Each path is a new rotation, seen through one point. The rows after it are directions, each followed by how far the rotation turns it, in degrees per step (0 if it stays put).
Each turn is a multiple of 5 degrees from 10 to 175, or 0.
Each row of a path follows its step; steps can be skipped.
Path 1:
step 3: [-41 -17 -25 -31  17  -3  -6   8  12  27   3   1 -36  21 -53 -37   3 -33
  17 -12 -32  -2   6   6   6  -8  23   7  11   4   8   1  18  10 -24  34
 -16   4  -4 -34 -29  14  -3  57  20 -12   3  21 -11 -32   3  10  -6]
step 4: [-30 -10  -9 -13 -35 -52 -26  -5  43  14  -2  -4  -8  -4 -13   1  32   2
   0 -24 -41  15  25  29 -17 -13 -11   8  29  46 -16 -11  13   8 -22 -26
 -19  12   0   8 -41  24  14   5  -4  18  21  10  10  -6  25  28 -18]
step 5: [-10   6 -13 -13 -37 -13 -13   3   9 -27 -44   8  16   4 -21 -45  13  21
 -14 -33   5   4  26  -7  14   1 -20  19  -1  13 -11  29   9 -32 -28 -40
  16  -3  28 -14 -38 -20  -5   1   9  -8  13  31 -46  -2  40  -9 -19]
step 9: [ -7  -1  -3  -2  27 -36 -19  31 -17 -19 -16  56  11 -54 -12  27 -12 -36
  31  -1  29  -3   9  10 -24  -8  15  10   2 -13   7  -5  11  -6 -28  -9
  53  10  -6  -6   0   1  29  23  23  24   7  22   6 -25  -9  19 -18]
step 10: [ 11  41 -12 -64  16 -32  -8  11  34 -21  22  26  15 -22  -2  27 -20  30
   8   4 -15 -13 -25  22  12   1  44  30   0 -16   4  11 -25   1 -23   8
  26  21 -38  -2 -14  -9   9  -8  -5   4  18  31 -20   6   6  18 -15]
step 12: [  8 -15  15 -28 -13  -6 -58  21  -4  10 -36  26 -10 -39 -12  37 -20 -23
  14  47   6  49   8   0  21   1  -8   3   8  30   8   4  25   2   3  23
  -8  15  15 -27  -1   1  22   5   8  33  21  19 -21 -23   0  28  -4]
step 13: [-19  21   3 -59 -24 -12 -26  -7  13  -4 -14  -9  -5 -11 -25  23  -1  14
  23  -1 -10  26  17  17  21  -9 -28  38 -11 -14  37  19  10 -38  10  45
  12  40 -33  -1 -18   3   9 -26   6 -25   1  -2 -34  18  -8  17 -11]
step 14: [-23  10 -13  -8   7 -38  -8  -4   1   0   4 -28  13  14  24 -22 -38  24
  -7  14  -9  26  21  -1  13 -22 -33  43   5  15 -16   9  55 -12 -18  36
  52   0  11 -19  16  24   7  16   7 -37  -2  -6  -6  -8 -21  29 -21]
step 15: [  6 -16  -3  -4  -9 -14 -15  14 -18  30  10 -25  40 -38  -9 -17 -51  -3
  -9  34 -12  12   4 -11 -30 -16  -3  25  20  41   1  42  16 -10  -5   9
 -25  25  -8 -49  -9  19  18  20 -13  -6  11  32 -29 -17  -3   5  14]
step 16: [-16   2  25   2 -13   1 -19  29   6  26   1 -34   5 -12 -35  -1   1  25
  19  15  -9  -8  36  35 -33   9  -5  37  24 -12  16  42   3 -46  26 -12
   8  31  -9 -10 -28  15 -10  10  10 -11  -8  31  17  49   4  18  -4]
Directions:
[ -1   5 -14   8  -4   6  -3   6   5   6  -6   2  -7   0   1  -9   3   4
  -4   0   2  12   1 -21   0   2   5  -5  -1 -12  -2   6   7  -4 -12   5
   4  -7   1  -3   9  -2   4   5   2   0   3   4  13   2  -7  -2   0]  125
[  0  -6   2   8  -3  -4   2  14   0 -10   6  -1  -2  -1  -1   5  -2   8
  -1 -15  -2   2  -8   4  -5   8   7   1  10  11  -6  -5   0   2   3   1
   5  -1  -1  -6  -2   1  10   0   0 -11   9  16   0   7  -3 -14   0]  65
[-11   4   0   9  -2  -9  10  -5   0  10  -2  -6  -4   7  -7  -3   3  -8
   1 -10  -7  -6  18  -5   9  -1  14  -2   0   2  -1  -1  -3   7   1 -15
  -5   4   3  -1   0  -9   2   3   4   2   5  -2  -1  -1   3  -8  -1]  20
[ -5  -5  -8   8   1  -6  -8  -9  -7  10   3  -2   9 -12  -9   3  -1   6
   7  -4  -1  14  -7   8  -2   7  10  -7  -9   0   9   5  -5  11  -3   3
  -6   2   2   2  -4   2  10  -7 -11   0  -5   0   5  -3   5   3  -1]  125
[  6   5  -2  -5  -6   0   3   1   2 -13 -16   9   8   0  -2  -3  -5   0
   1   5  -9  -3   8  -2  -6   7   1 -16   0  -7  -3 -12 -10  13  -6   1
   4   3   5   5 -13   2   5   6  -1  -6   0  -2  -1   1  -4   3  -5]  20
[ -4  -3  -2  -4  -1  -4  -2   6  -2   2   3   6 -15   7  -1  14  -6   2
 -12   3   4   1  -4   7   9   8   0  -7   4 -10   3  -9  -7   8  -7   3
   1   8  -8  -3  17  -8   4  -1   2   6  -2  -1  -9  -5  -1   5  -4]  35
